(in the rows, 128 means zero)
A single turn carries every row of the set below to another of its rows. Some are shown first; where does it send the rows asked next?
til: [118 140 143 141 114 132 115 138 132 137 145  83 141 117 100 138 105 108
 157  88 137]
pesu: [144  98 123 138 121 138 118 114  92 120 170 140 155  90 156 144 111 117
 155 101 117]
fivig: [115 110 131 150 128  93 121 123 122 132 166 132 126  98 107 136  81 112
 134 104 159]
menum: [115 117 120 112 114 129 101 100  83 117 166 144 134  76 100 123 115 148
 137 110 110]
bako: [116 140 145 182 137 108 138 131 139 116 132 114 133 110 113 160 107 114
 153 108 113]
penod: [139 112 138 133 140 110 121 128 105 109 140 167 139  98 163 118 119 106
 165 129 157]
kab: [ 91 115 148 130 122 100 111 134 141 131 153 118 142 111  72 140 101 129
 153 112 125]
reral: [119 141 166 121 144 124 123 162 106 153 124 125 105 114 145 148 135 137
 120 106 116]
Ber: [152 113 135 107 127 150 123 134 115  96 120 129 142 127 161 131 123 115
 161 144 103]
Dovu: [ 98 122 158 145 111  80 126 128 131 129 129 128 116 120 102 125 111 106
 170 122 147]
Mituk: [133 144 166 124 138 128 112 133 100 150 135  98 104 100 147 151 132 135
 116 102 135]
foz: [127 154 164 133 152 121 110 134 115 131 122 105 115  85 125 165 148 135
 116 120 134]
zurut: [137  91 149 122 156 140  94 141  98 102 147 139 149 121 160 139 130 111
 147 153 116]
das: [123 124 154 153 103  91 121 130 118 124 116 137 109 111  99 138 114  87
 147  87 121]
lod: [103 109 141 165 110  95 135 112 119 133 155 120 125 109 104 156  96 122
 152 104 108]
Liv: [138  85 138 107 128 137  83 122  69 112 154 141 128 107 141 129 122 103
 128 136 124]
Nibi: [135 131 127 102 137 125 115 122 110  82 107 154 119 105 125 116 124 127
 141 162 115]
Vaba: [154 112 112  87 126 150 107 135  96 102 132 147 134  97 133 115 103 112
 128 133 131]
feko: [104 131 144 109 145 131 116 149 125 117 133 144 158 111 125 112 135 131
 187 148 137]
pidu: [ 98 125 128 114 147 149 103 126  77 112 146 118 132 110 116 123 129 139
 148 176 115]
Kibut: [102 148 131 150 133 103 130 135 111 138 133 134 104 110  97 116  87 119
 133 104 150]
Pudum: [ 95 136 141 124 116 119 120 103  99 112 128 134 131 100 104 125 148 147
 183 143  98]
leloz: [122 107 127 124 113 148 102 108  55 113 149 113 126 104 123 137 133 113
 144 151 111]
fala: [124 131 110  98 134 166 119 133 104 104 134 124 143 107 119 124 112 147
 141 149  96]
Zam: [116 144 146 132 138 131 130 161  87 150 122 127 108  91 117 158 137 127
 107 107 115]
seti: [110 111 140 153 122 113 139 151 133 142 151 113 149 123 117 143  97  98
 170 111 148]
toso: [115 126 154 130 144 104 100 145 148 128 148 129 130 122 104 129  91 130
 131  86 126]
rizur: [136 140 158 134 139 126 117 158 104 134 118 125 121  83 124 166 149 104
 112 110 136]
sut: [110 114 143 131 160 122 109 131  92  97 129 148 127 116 141 126 133 124
 152 183 119]
nubu: [149 123 116 118 110 146 129  95  83  94 125 122 118  96 140 128 117 123
 142 145 103]

leloz -> pidu
Vaba -> nubu
menum -> Pudum
Where do these go?
til -> Kibut
foz -> reral
Dovu -> seti

